In the rows, 128 means zero.
A state moves one step at a time under one of 6 hidden systems, and each row is a state written as 26 numbers. Each run below is a few steps of one system.
rudin, trace 1 (10 x 26):
[[133 134 160 131 107  63 120 150 133  77 151 115 133 134 185 135 155 124
  129 100  85  96 118  67 135 125]
 [113  87 128  89 118 168  79  97 108 115 157 105  88 183 125 132 145 141
  108 108 132 129 114 114  97  79]
 [124  95 147 179  87 136 104  88 144 167 150 120 133 102 136 123  72 133
  106 145 112  95 123 117 111 171]
 [152 129 170  88 129 140 132 162 118 149  90 147  91 107  71 144 120  93
  125 136 108 111 143 132  83 129]
 [107 109  61 123 145 104 147 116 133 180 103 128 129 112  93  93 117 145
  142 130 169 124 152 119 165 128]
 [174 156 128 139 145 105 111 132 113 122 108 123 169  91 128 141 147 120
  145 181 115 170 121 175 155 118]
 [110 162 113 121 167 160 178 134 170 104 126 141 152 174 128 133 149  94
  121 104 125 139 107 129 144 129]
 [114 130 127 141 136  68 120 123 123  80 168 122 101 125 166 117 156 154
  170 123 126 103 130  89 146 129]
 [119 121 131 123 119 174  83 114  99 115 154 118  96 158 155 149 127 133
  102 120 138 164 118 166  89 114]
 [116 114 155 166  88 152 150 125 145 140 135 142 142  94 141 118  83 130
   90 103 123  87 134 104 120 171]]
rir, trace 2, 10 rows:
[[142 110  91  77 134 109  95  90  97 144 119  87 126 195 108 135 146  98
  148 145 134 165 113 121  91  98]
 [ 93 105 100 176 160 112 106  78 158 157 143 110 128  81 162 108 105 106
  108 124 117 103  84 116 127 146]
 [147 146 167 119 170 180 113 133 162 102 133 164  88 117  88 146 154 124
  141 157  96 137 114 177 119 111]
 [ 95 124  96 140 110 137 154 112 136 131 155 149  87 167 120 109 104 171
  160 112 182 128 168 121 123 174]
 [146 152 157 148 122  97 134 167  70 126 110 126 137  55 153 140 104 118
  129 147 146 132 149 154 111 157]
 [122 134 106  92 135 159 157 169 134 131  91 137 159 131 110 120 152 122
   79  84 137 138 136 125 168  81]
 [146 123 130 136 103  65 122 121 137 100 153 110 160 162 145 124 155 160
  162 152 104 105 139  81 181 114]
 [141 132 118 108 130 132  98 100  93 136 124  89 139 173 148 154 128  73
  116 135 119 172  93 146  71 123]
 [ 92 103 123 148 148 144 125  98 178 129 140 138 109  89 136 104 122 112
   96  86 105  85  90  95 120 133]
 [154 127 175 120 127 155  90 135 140 115 148 154  74 133  90 148 143 166
  153 176 108 124 145 159 122 112]]
zez, trace 3, 10 rows:
[[127  88 121 119  93 104  64 105 101 101 157 126  78  94 147 103 146 195
  138 116 137 128 143 110 127 105]
 [137 122 155 152 107 200 106 126 114 169 126 117 147 143 122 159  82 112
   75 159 124 142 125 179 104 134]
 [143 132 147 105 113 114 176 154 170 141  92 155 138 108  82 116 118  99
  124  98 102  87 141  80 120 157]
 [126 109  95  88 156  79 111 130  87 132 123 102 106 141 100 116 165 154
  170 156 161 123 149 110 156  70]
 [132 136  82 170 131 125  96  91 146 170 120 108 173 126 162 129 108 116
  105 156 119 175 103 169 144 146]
 [150 165 178 140 154 140 179 129 155  73 135 150 154 113 118 142 143  82
  148 135 101 102 106 122 120 152]
 [ 83 128 100  99 151 104 123 139 132 108 157 135  52 182 135 121 157 159
  159  98 153 120 146 100 128 115]
 [133 106 119 165  86 137  77 100  91 139 141 117 124  78 165 120  92 164
  105 136 152 158 137 164 109 155]
 [140 152 184 129 130 190 165 175 137 133 101 146 158 119 108 160 111  83
   74 123 105 113 122 149 118 131]
 [119 107 104  87 113  85 152 146 149 130 119 137 113 151  93  99 153 159
  151  97 133  92 161  56 166 113]]
bola, trace 4 (10 x 26):
[[ 81  97  30 147 177 124  72  90 159 140 146 133  97  89 145  81 164 210
  129 122 159 165 119 153 208  75]
 [181 172 184 195 105 163 144 113 142  75 171 154 177 142 129 160 121 149
  173 213 108 152 139 192 145 180]
 [ 92 173 122  95 154 140 227 158 122 105 111 135 130 187 134 136 117  44
  126  56 155 120 123  92  69 175]
 [ 95  97 114 112 124  59  76 163  89 103 138 123  62  51 183  93 157 188
  112  73 145 106 146  84 149  82]
 [167 116 156 149  57 212  69 125 137 139 141 133 175 161 125 156 112 180
   67 168 101 172 143 188 159 102]
 [142 131 158 137 110 118 209 110 171 148 112 119 195 150  94 130  89  52
  133 126  96  63 113  59 105 187]
 [116 115 110  47 175  47  90 165  71 140 102 102  46 128 116 129 170 107
  159 117 143 119 137  94  97  73]
 [119  89  60 169 121 168  49  57 147 163 145 117 139 101 150 103 116 186
   92 148 142 187 110 185 165 106]
 [162 166 205 177 149 163 181 123 173  98 146 154 165 121 101 165 115  86
  158 191  82  91 109 150 128 176]
 [ 89 149  88  58 162  96 181 161 119 120 111 137  65 192 101 118 149 102
  165  69 173 127 156  87  92 137]]
bola, trace 5, 10 rows:
[[125 169 152 136 186  98 138 147  67 105 157 112  80 149 130 164 133 123
  209 205 172 127 153 173 107 139]
 [100 165  60 136 141 161 144 119 153 117 115 158 129 120 174 106 124 119
   95  53 155 205 112 169 116 169]
 [125 132 197 158 128 139 152 160 117  57 166 149 129  66 145 125 143 169
  130 130 131  63 142 107 168 111]
 [133 146 119  89  66 136 131 182 131 141 118 136 132 237 132 150 129 147
  104  99 127 163 175 124 131 131]
 [142  86 132 151  79  97 131  93  89 132 120  92 182  59 152  97  95 108
  103 101 133  95 117  71 108 150]
 [135 129 166  90 165 136  80 177 129 149 109 109 112 152 119 171 155  94
   89 156  73 117 105 143 133  51]
 [126  81  63 123 109 124 119  43 184 146 143 125 135 161  91  87 130 150
  155 121 125 131 119  88 140 144]
 [145 145 173 151 157  99 113 131  78 133 141 111  97 103 132 163 105  98
  174 204 132 116 131 163  83 159]
 [ 99 146  74 104 173 179 144 128 169 141  97 161 104 129 115 114 137 100
   97  72 139 176 110 164 117 129]
 [123 116 146 163 127  99 143 130 130  94 162 144 118  70 127 103 137 192
  169 151 147  74 158 103 185 129]]
rir, trace 6, 10 rows:
[[157 155 114 149  96  68  84 110  88  66 172 115 130 146 203 132 154 174
  181 148 138 193 140 152 130 150]
 [102 139 142 142 133 206 160 118  94 109 131 105 172 126 177 148  99  55
   52  75 142 137  82 142  72 140]
 [123 121 188 115 110 117 119 178 196  95 141 168  85 115 126 128 157 153
  106  81  60  59 134  68 146 110]
 [166  88 136  92  51 138  70 103  72 135 144 108 105 180  89 133 122 183
  148 161 150 150 174 134  97 113]
 [120 115 107 176 107 113 152 111 120 217  90 100 184  86 143 120  45  75
   83 130 136 111 122 123 112 187]
 [155 140 150  77 199 111 145 170 162 121  78 152 117  78  59 129 181  89
  144 141  82  98 114 118 156  73]
 [102 104  51 118 136 108  94  90 134 138 165 111 103 209 115 110 161 199
  178 153 165 157 149 125 181  93]
 [136 160 119 200 135 112 129  81 104 123 142 105 177  91 196 139  91  82
  139 162 135 166  93 178  94 200]
 [ 95 157 156  94 196 190 174 168 161  90 110 165  94 113 115 138 154  70
   94  65 114 108  97 131 102 108]
 [115 102 135 125  80 105  90 141 136  89 182 151  64 151 133 110 157 241
  163 119 139 105 180  94 171 111]]
rudin, trace 7 (10 x 26):
[[115 140 107 121 185  95 191 131 167 167  76 116 172  97 115 118 117  31
  109 101 104  87  86  80 124 147]
 [124 116 111  96 205  83  86 136 145 100 135 132  74 107 100 117 208 169
  181 158 111 116 120 125 190  45]
 [120 145  88 173 129 185 110  54 155 116 177 135 129 189 141 134 112 155
  160 168 154 197 118 202 121 173]
 [117 174 193 167 136 125 185 164 120  87 139 147 122  77 179 149  96  66
  123 100 118  93 119 126  66 208]
 [ 84 114 119  67 138 125 116 199 103 121 117 147  42 123 120 114 159 175
  102  58 166 107 171  97 142  69]
 [163  91  94 165  46 134  87  84  97 149 140 111 184 120 136 104 102 212
  119 163 164 167 168 151 178 133]
 [180 167 188 123 104 146 163 163 126 137  87 115 210 156 125 176 106  34
   85 147  75 134 110 135  93 150]
 [ 94 104  87  70 172  71 157 135 171 133 106 118 107 146 102  95 172 109
  141  72 115  67 112  31 158  86]
 [144  93 100 138 146 102  29  59 107 123 169  94  99 130 132 126 160 182
  178 208 129 157 113 162 149  81]
 [120 161 154 178 135 223 145  93 172 136 141 151 140 143 137 159  76  67
   98 135 105 159  88 197  66 202]]
gegiv, trace 8, 10 rows:
[[ 95 117 114 118 141 141  92 112 153 114 146 139  68 124 161 119 138 124
  107  72 115 135 101 124  90 128]
 [126 106 166 155 112 159 111 130 103 114 153 138 105  69 129 125 112 172
  115 141 145  99 149 142 134 122]
 [142 143 146 121  85 159 150 164 134 156 101 151 132 153 103 141  93 125
  105 123 129 139 166 141 112 162]
 [145 125 104  99 118  72 154 137  98 138  89 116 149  92 111 105 130 105
  142 110 146 123 145  89 126 136]
 [133 133 111 115 154  98 103 149 122 149 111 100 159 151 137 142 157 124
  115 157 111 136 121 133 183  67]
 [135 122  99 147 130 143 132  69 174 110 151 124 169 156 122 115 142 133
  142 140 117 141 101 121 154 135]
 [122 140 158 140 163 119 126 110 122  99 163 117  91 143 140 148 132  97
  167 156 120 109 107 130  87 148]
 [ 99 114 119 115 133 157  89 125 138 127 138 145  56 121 141 121 128 141
  101  83 131 136 122 138  96 121]
 [131 115 153 158 102 147 131 138 105 131 131 145 127  62 125 117  99 165
  114 134 154 109 162 144 143 144]
 [151 155 144 105 105 138 164 180 126 151  87 144 149 152  98 145 112 106
  115 127 128 140 160 135 127 145]]
gavig, trace 9, 10 rows:
[[122 101 143  86 130 133 135 147  72  80 118 122 124  58 133 105 157 129
   94  65 152  99 125  85 123  74]
 [129 109 121 145  81 117  88 161 153 169 130 122 152 159 139 135 125 191
   87 151 105 120 160 125 214  88]
 [184 119 141 131  67 128 132  71 134 129 123 121 184 140 100 127 103 100
  144 151  99 146 122 111  83 185]
 [104 128 139  94 190  96 136 147 106 147 110  86 114 144 127 150 139  47
  123 131 111  83  94  91  95  91]
 [115 109  85 118 162 123  65 107 173 141 129 151  70 100 113 103 163 173
  136 126 110 150 119 148 160  90]
 [135 136 150 186 126 176 143  93 125 129 159 136 144 120 116 140  89 142
  153 190 153 124 140 181 124 171]
 [113 175 137 107 145 122 183 173 133 121 105 147 109 151 138 144 117  70
  131  87 134 135 134 122  80 175]
 [113 106  96  96 143  99 120 139  92 101 123 126 108  81 127  93 165 168
  136  90 166 121 144 100 161  80]
 [146 133 123 168  91 141 104 132 129 144 132 118 183 144 154 140 115 165
   99 166 124 157 144 166 189 119]
 [154 140 151 123 101 138 166 104 150 100 129 127 176 157 125 134 121  76
  126 108  97 121 106  92  92 171]]
zez, trace 10, 10 rows:
[[124 116  82 108 129  96 101 124 143 162  94 130 120  95 131 104 131 119
  106  92 117 150 121 120 128 125]
 [145 122 148 146 145 145 134 113 119 116 137 117 165 103 107 132 139 138
  137 178 132 109 124 142 169 100]
 [127 158 109 120 134 111 139 137 167 136 124 139 123 194 132 141 134 111
  143 127 110 151 131 131 129 151]
 [125 117 119 130 132 106 133  94  98  96 144 119 121  91 137 107 131 124
  153 117 153 118 123 107 103 145]
 [109 138 142 135 156 151 100 156 123 134 134 125 101 129 152 153 133 127
   98 133 121 131 120 163 134  99]
 [140 120 127 137  88 153 138 114 162 120 130 154 140 123 113 109 119 155
  117 107 125 131 144 118 136 155]
 [134 131 150 110 122 108 141 154  84 132 122 110 125 141 118 144 119 114
  143 149 144 109 152 115 112 128]
 [120 118  89 110 137 116 108 121 137 154 103 120 134 119 135 114 134 114
   98 100 117 148 115 123 135 107]
 [145 120 147 150 131 128 128 115 136 115 143 119 160 111 118 127 135 139
  136 166 115 103 122 122 162 115]
 [131 149 119 111 138 121 128 130 147 127 130 131 112 188 126 144 138 109
  147 133 116 151 125 134 109 140]]
gegiv, trace 11, 10 rows:
[[121 124 106 159 132 124  85 110 140 156 148 124 109 147 138 131 118 168
  143 172 136 148 143 166 154 131]
 [134 151 128 142 150 170 159 103 140 124 119 150 134 103 110 128 109  92
  134 126 142 148 115 167  91 174]
 [ 98 144 136 113 163 101 155 178 121 113 126 139  84 116 132 128 141 120
  140 102 142  90 144 103 133 121]
 [140 126 106 118  94 127  95 142 107 114 130 130 130 136 147 121 146 180
  116 118 145 173 153 146 158 104]
 [140 137 136 161 110 147 158 113 117 131 125 111 202 124 144 136  98  95
  106 137 132 128 117 133 128 158]
 [136 138 156  97 143 100 139 153 154 111 118 128 120 149 120 140 154  89
  130 112  82  97 114  84 118 114]
 [123  89 103 110 114 112  77  95 108 125 150 108 102 148 128 113 149 171
  137 130 138 132 132 109 136  90]
 [134 130 134 177 122 153 108 100 133 162 132 121 148 110 141 142  87 117
  109 166 120 139 116 171 115 161]
 [127 138 146 106 155 145 165 139 160 127 110 158 105 111  83 125 131  90
  135 110 118 100 123 115 104 142]
 [113 119 103 106 126  82 113 149 101 127 133 128  81 135 124 113 146 172
  158 127 159 123 167 110 148 109]]
gavig, trace 12, 10 rows:
[[134 165 133 163 112 102 178 154 131 112 133 118 205 159 167 140 121 116
  126 135 127 122 137 114 169 156]
 [149 130 130  75 115 106 115 124 115  74 129 116 138 169 137 127 178 109
  134  91 107 149 109  89 110  95]
 [104  84 125 146 126 122  68  96 119 133 166  90 118 136 166 126 131 149
  102 134 115 102 105 107 140  86]
 [150 128 178 147 102 162  89 127 161 141 136 146 107 123 124 153 105 121
  101 147  80 128 120 154  97 154]
 [112 109 142 110 132 145 156 125 130 150 121 137  89 126  81 123 101 104
  134 117 142  84 143 103  85 151]
 [124 133 102 116 145  78 119 161 105 170  93 132 100  88 115 119 123 141
  142 141 150 135 160 139 143 125]
 [147 136  93 136 133 154 147 109 134 142 100 134 184 104 107 114 127 127
  118 140 145 168 130 164 163 128]
 [134 158 131 138 152  99 178 132 150  97 135 123 172 156 133 132 147 104
  157 139 119 110 119 104 157 138]
 [128 132 112  96 140 107 100 116 112  86 148 115 105 175 148 133 173 131
  153 117 126 155 113 121 117  98]
 [103 108 130 167 125 155  88  98 122 121 165 113 118 110 176 130 114 141
   91 121 129 121 104 139 122 125]]

Which system made each of these runs?
trace 13:
[[104 120 130 130 117 118 139 143 167 180 118 133 102 160 112 133  90 112
  114 119 112  90 143 100 115 156]
 [158 117 111  96 129  93 101 121 107 128 104 134 107  76  94 108 150 142
  157 141 133 148 144 132 124 114]]
  gegiv
trace 14, 2 rows:
[[ 97 127 125  82 118  44 101 216  93 141  94 128  56  82 182 122 134 118
   89  39 118 110 146  75  98 115]
 [163  68 118 121  82 181  76 113 113 157 104 129 164  67  76  98 135 203
   75 146 142 139 155 150 197  53]]
  gavig
trace 15 (2 x 26):
[[138 116 113 123 117 130  92 100  79 136 135 104 112 131 137 135 115 122
  134 143 153 162 131 155  84 137]
 [116 132 142 154 132 163 143 140 145 153 109 136 151  85 139 132  97  98
   72 108 116 112 114 135 127 141]]
  rudin
trace 16, 2 rows:
[[136 140 133 125  90 141 172 131 132 114 128 119 183 191 133 137 119 104
  115 110 128 132 134 103 127 148]
 [126 112 130 106 132  68 111 131 111 121 127  96 127 131 155 126 148 102
  125 112 102  97 109  69 121 104]]
  rudin
trace 17 (2 x 26):
[[ 74 101 111 157 186  63 134 112  93 176 158  98  48 113 116 121  93 137
  199 183 183  52 156 106 116 151]
 [149 181 101 117 154 158 100 163 117 158  70 165 105  75 130 140 121 114
  103 130 139 235 135 242 107 146]]
  gavig
trace 18 (2 x 26):
[[103 110 125 142 166 177 141 116 110 128 145 118 135 116 108 126 128 149
  122 156 173 105 130 150 164  86]
 [133 166 123 151 106 102 140 151 167 128 127 156 130 153 154 133 118 136
  140 123 110 155 149 139 139 181]]
  gavig
trace 19:
[[144 168 107  96 146  60 143 136 103  79 103 125 139  97 173 115 162  74
  143  74 120 171 102 108  89 150]
 [ 94 106 140 130 157 148  97 146 109 101 154  93 144 130 173 138 163 142
   74 116 122  95  99 112 181  32]]
  gegiv
trace 20:
[[117 100 123 123 129 104 132 100 112 131 134 134  77  85 106 103 110 131
  159 116 154  97 142 100  84 159]
 [123 141 127 133 145 145  99 165 116 168 104 139  98  96 123 143 113 140
  104 150 137 154 147 188 139 115]]
  bola
trace 21:
[[128  79 133 119 112 194  95 131  67 161 125 117 114  94  80 123 112 183
   94 162 182 117 167 163 149  67]
 [139 154 111 174  84 103 168 145 182 195  94 147 184 127 130 126  70 112
  108 134 103 134 151 129 148 209]]
  gavig
trace 22 (2 x 26):
[[163 159 145 160 155 163 185 145 105 170  69 141 194  38  83 136  88  84
  116 176 150 138 139 195 141 156]
 [123 173  82  82 179 101 218 164 180 122  89 152 161 183  84 112 168 101
  164  98 134 130 140  94 184 125]]
  gavig
trace 23 (2 x 26):
[[107 138 168 142  99 132 145 154 124 150 133 124 112 153 153 156  73  85
   99 112 119 100 135 112  71 182]
 [144 100 140  82 110 118 110 149 121 133  95 148  91  64  88 105 138 138
  110  92 116 108 147  97 112 107]]
  rir
trace 24:
[[143 139 172 171 123 111  40 107 182 140 153 128  93 120 179 169 118  98
  111 168  32 141  73 167  92 155]
 [117 103 148  91 146 223 158  76 167 112 134 164  65 150  38 117 125 105
  145 104 141 100 117 121  58 143]]
  bola
trace 25, 2 rows:
[[154 135 123 171 131  96  40 139 105 189 111 102 146  85 170 157 113 138
  105 210  99 176 124 207 157 112]
 [123 129 115 129 169 225 202  84 202 131 104 162 175 131  56 112 126  82
  106 108 125 117  95 133 138 136]]
  gegiv
trace 26 (2 x 26):
[[135 124 133 120  84 159 128 130 113 105 113 124 170 103 164 122 124 107
   57  60 118 147 108 114 105 127]
 [144 103 184 133 100 110 134 157 120 121 140 105 160 123 124 140 127 130
  109 144  98  57 136  69 156  99]]
  gegiv
trace 27, 2 rows:
[[ 73 176 107 140 214 133 177 144 118 142 138 129  70 171 132 149 110  88
  174 149 183 129 138 171  96 165]
 [111 148  99 134 145 104 127 150 114  81 127 166  88  37 170  91 154 173
  136  72 164 160 145 146 143 141]]
  rir
